The rows of T fall into 5 groups, which share some directions, and each row is roughly a mix of its group's hidden directions.
T, 183 rows:
[[ 11 -11   0  -4 -35  -6 -39   0   4   3 -26]
 [ -4  27 -18 -15 -23 -20 -19   1 -13  19 -24]
 [ 18   7  31  13  16 -33  23 -10  -4  14   6]
 [ 12  37   6   5   0 -16  19  20  17  24 -17]
 [  8   8  26 -15   2 -14  -4   1  35  25 -26]
 [  1   7 -16 -18  -2  -1  -6  24  45 -22  -1]
 [  8  -1   8  -2  20  24  -8  -9 -24   1 -43]
 [  4 -23 -35 -17  18 -10 -15   8  13  26  12]
 [ 28  17  20 -15  -6   3  -1  16 -13  -5 -40]
 [-26 -10 -11   6  27 -12  16   5  -2  37 -18]
 [ -2 -22   2 -12 -30   7 -20 -21 -24  -2  28]
 [ -5 -25  30 -29   9   7  -4 -29  -6  19  -3]
 [  5   0  37 -19  28  -5 -11 -10 -15  15  22]
 [-16 -14 -26 -19  -5  37  -8  15  -5 -24  -1]
 [ 22  32  23 -22  15  -5   9   4  14  -1 -27]
 [  9  18  -9  20   7 -23 -22  20 -27  21  17]
 [-15  14   5 -14 -20 -20  13  14  36 -16  19]
 [  9  -7  11  39 -21  25  16  -6 -14  21   6]
 [ -6 -13  32  -6   7  18  -4 -22  -8 -27  28]
 [ 19 -20  -2  11  20 -31  -3  27  -7 -12  23]
 [  6  14  38  -5 -12  -1 -14   5  13  24 -30]
 [-16 -17   5  41  16 -10  14   9 -21 -20   5]
 [  3   3   3  38   4   9  33  -5  -7 -28 -15]
 [ -5  19 -27   5   8   6 -24  38 -18  14   4]
 [ 11   9  36  29   7  13  10  -7 -20   8  24]
 [ 10  16  -7 -15   4 -15  -8   4  21 -24 -42]
 [ 10   9  -9 -33 -44 -15   0  -6 -14   3  -2]
 [ 23 -10  11  17 -11  11  28  -5 -32  -1 -26]
 [ -1 -15  10   9  18  14   1 -25 -15  16  42]
 [-10  -7 -38   2  -8  21 -23   9 -26 -13  15]
 [-11 -19  -1 -17 -17  11 -16  -3  14   8  45]
 [ 11   7  11  44  -4  18  10 -26   6  10  16]
 [  9  14 -32 -38 -12 -17  20   5   5   0   8]
 [  4  10  -4   1 -13  -5  17  26  37   9 -31]
 [ 10   1  -1  42  29  17 -18   3   7  -2  19]
 [  4   1  17  15 -23 -32   6  14  22  24 -19]
 [-17   5  -8  18 -11  10   0 -28  21  36  17]
 [  7  24  -4  28   8 -33  -2  -1 -20  10  25]
 [  6   1  12 -28  15 -22   5 -29  30  10 -14]
 [ 29  12  12   7  26 -25  19  -2 -20  17  16]
 [ 33   7   2 -36  10  -6   4  -2  -2 -23  25]
 [  0   5 -31 -39  23  -4   8   2  -1 -18  18]
 [ 14  19  13   9 -28  15  14  16  16 -29  20]
 [ -4 -19   6   6  21  17  37  23 -25   0  -7]
 [-11   6  11 -31   8  -9 -23  -7 -34 -24  -9]
 [ 28  35   5  -6 -15   5   2   0 -13 -29  21]
 [-33 -13  -4 -35 -10 -23   3  15  19   7   0]
 [ -3 -18 -31  38   7   1  -4   9 -22  13 -12]
 [ -1  13 -17 -19  31 -28 -20  24 -13  -1   5]
 [-41 -16  24 -10  10 -13  14   7 -12  22  -5]
 [ 14  15 -16   2  39   1   5  -1  36  -8  11]
 [-15  14  10  10   1  27  33   6  24 -26   0]
 [  6   1  10  32  15  11  27   8 -20   7 -31]
 [  6  -4   8 -12  13  32 -19  15  34 -22  11]
 [ -2 -22  -2  -8  13  20 -18  -7 -32  23 -27]
 [ 15  25 -17 -29  11 -14  -9  -3  -6   7  35]
 [  9  32 -11  18   1  -6  12  12  25 -17 -32]
 [  7   0  -7  24   9  25 -22 -42   6  -5   7]
 [-16  17   6   3 -17  -3  15  -1  13 -46 -18]
 [-15  -4   3  -3 -36  28  -1  31 -20   2   1]
 [-14  14  33  17   6 -31  23   8   9 -15   4]
 [ -1   4  -1  -9 -25 -33   8  26  24  17 -17]
 [ 10 -12 -14  16  18 -32 -22   7  33   7  -4]
 [ 16  -2   9 -28  26 -20 -22  24 -13  18  -3]
 [ 16  17   0 -41  -5   5 -11  -9   8   7 -34]
 [ 18  22 -11 -22 -11 -14 -21 -20   5   4  34]
 [ 14  13  -9   0  -2 -32 -30  29  19   0  15]
 [ 22  -9   4 -33  13  -4 -13  12 -20  30  18]
 [ 27  -7   2  -7  27  -4  -1  12 -29  35  -4]
 [ 32 -17  26   8 -18 -26 -13 -15 -10  15   2]
 [ -6 -28   3 -23 -24   8 -38   0  -6  17   2]
 [-17 -28  13  -5 -16 -20 -15 -33   7 -21   0]
 [ -1  19  35  22 -26   5 -10  -3 -17  15 -19]
 [  1  -6  -8 -31   3 -40 -24  18  11  -7   8]
 [ 10 -20 -23  -2 -12  16 -24 -27 -31  -4  -7]
 [  8   9 -28  13 -26 -24   7 -11 -14  31  10]
 [ -5  19 -30 -13  -6  34  22 -17  -3  -8 -16]
 [ 20 -30  10 -21 -12 -14 -33 -15 -12  -3  10]
 [  2  -1  20   8   8   9  -5  26 -17 -21 -41]
 [  4  48  31  -8   6 -10   4 -10  -3  -9  -1]
 [ 16   1  -5  24  14 -11 -17 -30   3  31  20]
 [ 39  10   7  19   2  -2  20 -13 -26 -17 -11]
 [-33   6 -19  37 -13  17  -1  16 -13  -1  -4]
 [ -4 -32  -3  22  34  13   6  12  -1   3  26]
 [ 16   0  -3   3   7   7  27  15 -43 -14  20]
 [  9 -22   1  34  -9  29  11  -4 -19  15  21]
 [ 12 -26  -7 -25  29 -14   6 -28  -1 -14  13]
 [-39 -12  -2  -4  11  14  14  35   3 -12  11]
 [  7 -21  14  -6   8  14  24  13 -15  21 -37]
 [-20 -14 -36 -28  -7  19   9   3   1 -10 -22]
 [  7 -41  18  -2  -4   1  -8  21 -21 -20 -18]
 [-16  -7 -20  16  13  27  11 -23 -15  -6  31]
 [  6 -13 -22 -18 -38 -20   5  24   1  14   7]
 [ 19  13  20  -9 -35   4 -19   1   4 -17 -29]
 [-17  31  -9  12  15 -11  32 -21  22   0  -2]
 [ 14   5 -14  -8  24  27 -11 -14  -2  19 -36]
 [  0   3   3 -12  -5 -12  -8  26 -13 -18 -47]
 [-43   1 -12  12 -16  15  -1  14   2  -1  31]
 [  2 -31 -13   9  12   5  -5 -14 -41  20  -2]
 [-31 -24   4 -39   1  -4  -7   1   4  23   5]
 [  6   8 -34   9  -2  -3  12  -1  27 -26 -29]
 [ -8  14  11   9   1   3  45  19  19  16 -15]
 [-12 -10 -14 -18  33   8  18 -32   4 -13 -18]
 [ 19   8  20  27  26 -27 -11  -6  15   7  18]
 [ 16   9  -7  -4   5  -4  26 -19   8 -42  20]
 [  9  -2   8  -6 -33  -6 -42  16   6 -15  13]
 [-23  -5 -24  16 -17 -24  16  -4  12 -28  18]
 [-39  11 -31  18   8  18  15  -5   1  -2 -12]
 [  9  15  35  22   0 -37   6  13  -2   4  11]
 [-26 -25  14 -20  28  24  -6 -13  -1  16   0]
 [ 28  -7 -37   3  -4  14 -27  12  12  13  12]
 [ 27  -6 -14   3  -3 -13  13 -42  -7  -6  25]
 [ 23 -10   6  30  -3  -8 -15 -21 -18   5  34]
 [-34  12  34   2 -26  -4  19   5  -7  -8 -12]
 [-18   4  13  15 -31  -5  13 -15  -2 -13  38]
 [ 14   7   7   4  47 -13   0  20  -3 -10 -22]
 [ -1 -25  10  13 -42   2   8 -10  -8  21 -21]
 [  1 -10 -31 -21 -26 -19  -2  -8  16   7 -29]
 [  4 -36 -27   9  10  20   7   7 -12   4  30]
 [ 17  19  13 -25  -4  31 -16  -3   7   1 -32]
 [ -7   1 -13   7   5  16  45  28  10  14   8]
 [-16 -20  21 -32  17 -23 -17   5  10  -4 -20]
 [ 25  -3  35   5   2  -5 -28 -17   5  26   7]
 [ 30  -5  30 -10 -23  15  -7  -9   8   2 -29]
 [ -2  -4 -41   8 -10 -13  17   5  -7 -36  -7]
 [ 18  16  35  26  -7   4 -25 -10  -1  24   5]
 [ -8   9 -37  16  -2   6  23  30  20  -5   9]
 [-18  -5   1 -41 -11   6  11 -20 -17 -13 -23]
 [ 22  37   0  21 -23  19   2   2 -12   7  20]
 [ -5  27 -18   1   9   4  22 -16  11  -4  41]
 [ -5 -16   1  -1  33   6  -5  16 -10  40 -18]
 [  7  -8  -2   1  20 -20 -49   1   6 -16  11]
 [ 23   4  -1  -7   0 -11   0 -38  18  27 -22]
 [-28   6 -12 -26  18   3  27  30  -3  -7   8]
 [ -2   3  13  17 -18 -19  35  26 -23   9   6]
 [ 22   2 -26 -10 -19  16 -23 -13  20 -20  20]
 [ -3   2   0  -1  41  -4  18  17 -18  29 -17]
 [  3  30 -19  -4  15 -22 -26  27 -10   9  15]
 [-22  24  -7  32  -8 -28 -17  10  -8  -8  17]
 [-14 -33 -11 -11 -11   0  38  -1   4  17 -19]
 [  6  11 -16  20  -6 -41  23   0   2 -24   8]
 [-11  12  17  -5  -6 -27 -34  33  10  -8   0]
 [ 15   0   9  37 -14  18  18   9 -10  20  25]
 [ 11 -34   8  -1 -25  -3   4  -5 -29  13  26]
 [ 15   3  27  -5  18   1  15 -21  31  17 -22]
 [ 17  25   2 -11   6  -2 -29  -2   5  15  40]
 [ -1  24  23  20  -8   5 -29 -15 -32  -6   1]
 [-33  15   4 -23   2   5  21  17 -19 -15 -22]
 [  8  49   9   5   0  21 -14  -2 -12 -17  11]
 [  8  27 -18 -38   6 -14   7 -18  20  12  -1]
 [  0 -30 -13 -13  20 -10  34 -17  -8  -7  21]
 [-15  10 -26  10  13  13 -13  37 -25  10  -1]
 [  0 -26  -6 -23 -24  21 -23 -20  18   0 -16]
 [ -6 -42 -11 -23 -24  -1  13  -5   8  10 -19]
 [  3  24  -9  44  -1  -6  14   2 -18  20  13]
 [-13 -41  11 -16  -2 -28 -24  -1   2  -1 -13]
 [-20   5   1  16 -11   0 -27  34 -19 -20  18]
 [-21  -1  17  -8  14 -44  -9   0   1 -25   8]
 [ 29  -7   1 -36  12  -7  10   7 -25  22 -11]
 [-31 -33  22   5   1 -19   3 -22  -2 -11 -16]
 [ 17  -5   5   5  27 -20 -30  20 -23  14 -17]
 [ 12  -4   5  -1   8  20 -40 -29  24  10  -2]
 [-19   9 -20 -21  -4  -1   7 -23  26  32  12]
 [ -4 -19  22  17  28  13   8  12 -15   0  35]
 [-17 -37  -6 -14  -1  19   8  -8  -7  21  29]
 [ -8 -18  15  38  17  12  13  22 -14 -16 -12]
 [  1  15 -29   5  31 -12   0   8 -33   8  18]
 [ 11 -11  10  17  19   3  23 -10   7  25  38]
 [ 29 -22  -4 -20  13 -26 -23 -11 -17  12  12]
 [ 11  -5  -3  18  35   8  -5  13  -3  -4  42]
 [-31  24 -27   7   5  -3  -9  23  -6 -24  14]
 [ 17  -5 -28   0  -9 -14 -13  17 -18  32 -23]
 [-24 -25 -21  26  -7 -16   4   8 -27 -11 -15]
 [-15 -23 -25 -12 -14  27  17 -16  -7   1 -27]
 [ -5 -13 -22  19 -17 -27   0  18 -18 -28 -15]
 [ 28  19 -13  -4 -18 -32   2  15  11 -26  -3]
 [ 32  -9  35  -3 -14 -25 -20   3   1  10   8]
 [ -9 -42 -24   2 -15  -6  -5  26  12  13  -7]
 [  7  17  -8   8 -13   7  35 -38  17  -2  -8]
 [  4  33   1  16   9 -19  19  38  -2  -7   9]
 [  4  12  30  16  -8 -21  21 -22  28  11  -9]
 [ 17 -10  33   8   9 -18  15 -13 -19  19  26]
 [  0  -2  30 -12  16  38 -10 -12 -12  20 -15]]

Here is one row of each group, with its name. Which group are the others in?
[ 14 -24  22   3  -6   5 -20 -27  36  -2   4]	R
[ 11  10 -14  26   0 -25  25   3 -24 -26  11]	L
[-20 -28  -7 -23  11  16  24 -23 -12  -7 -16]	U
[  3 -30  20 -29  -2 -21 -19 -23   9  -7  -7]	F
[ -8 -15 -35 -14   6  -2 -13  12   3  -7 -40]	W

[-20  12 -22 -19  21 -13  -2   0  20  -8  36]	R
[-19 -48 -11  -3  -6   5   4  28  -1   8  -1]	U
[-22  -1  -3  22   7  43  15  10   4  -1 -22]	U
[ 11 -28   3  38   6  21   7 -12 -12  14  20]	U
[ 19   8 -20 -22   1  36 -10  26   4  16  -8]	F
[ 11  11 -16  -9  37 -32 -22   0   0   7  15]	R
[ 18 -19 -11   3 -10  33   7 -24  -1  30 -16]	F
[-30 -26 -14 -37 -16   4  10   6   5   4  11]	R
[-14 -22   2  16 -11  20  38  19  -1  21  -4]	U
[-7 -4 28 32 40  2 -2  9 12  1  7]	U
[ -1  -1 -26 -14 -35  12  27  25  -4  12   3]	U
[ -9 -38   2  14  26  23  -7   1 -16  -6  21]	U
[-10  21  20   7  34 -17   4  -2  28  -6 -22]	U
[ -8 -14   3   4   8  -2  18 -18  31  -6 -41]	R
[ 18   8   3 -36  20 -18 -25  25 -10  -1   0]	R
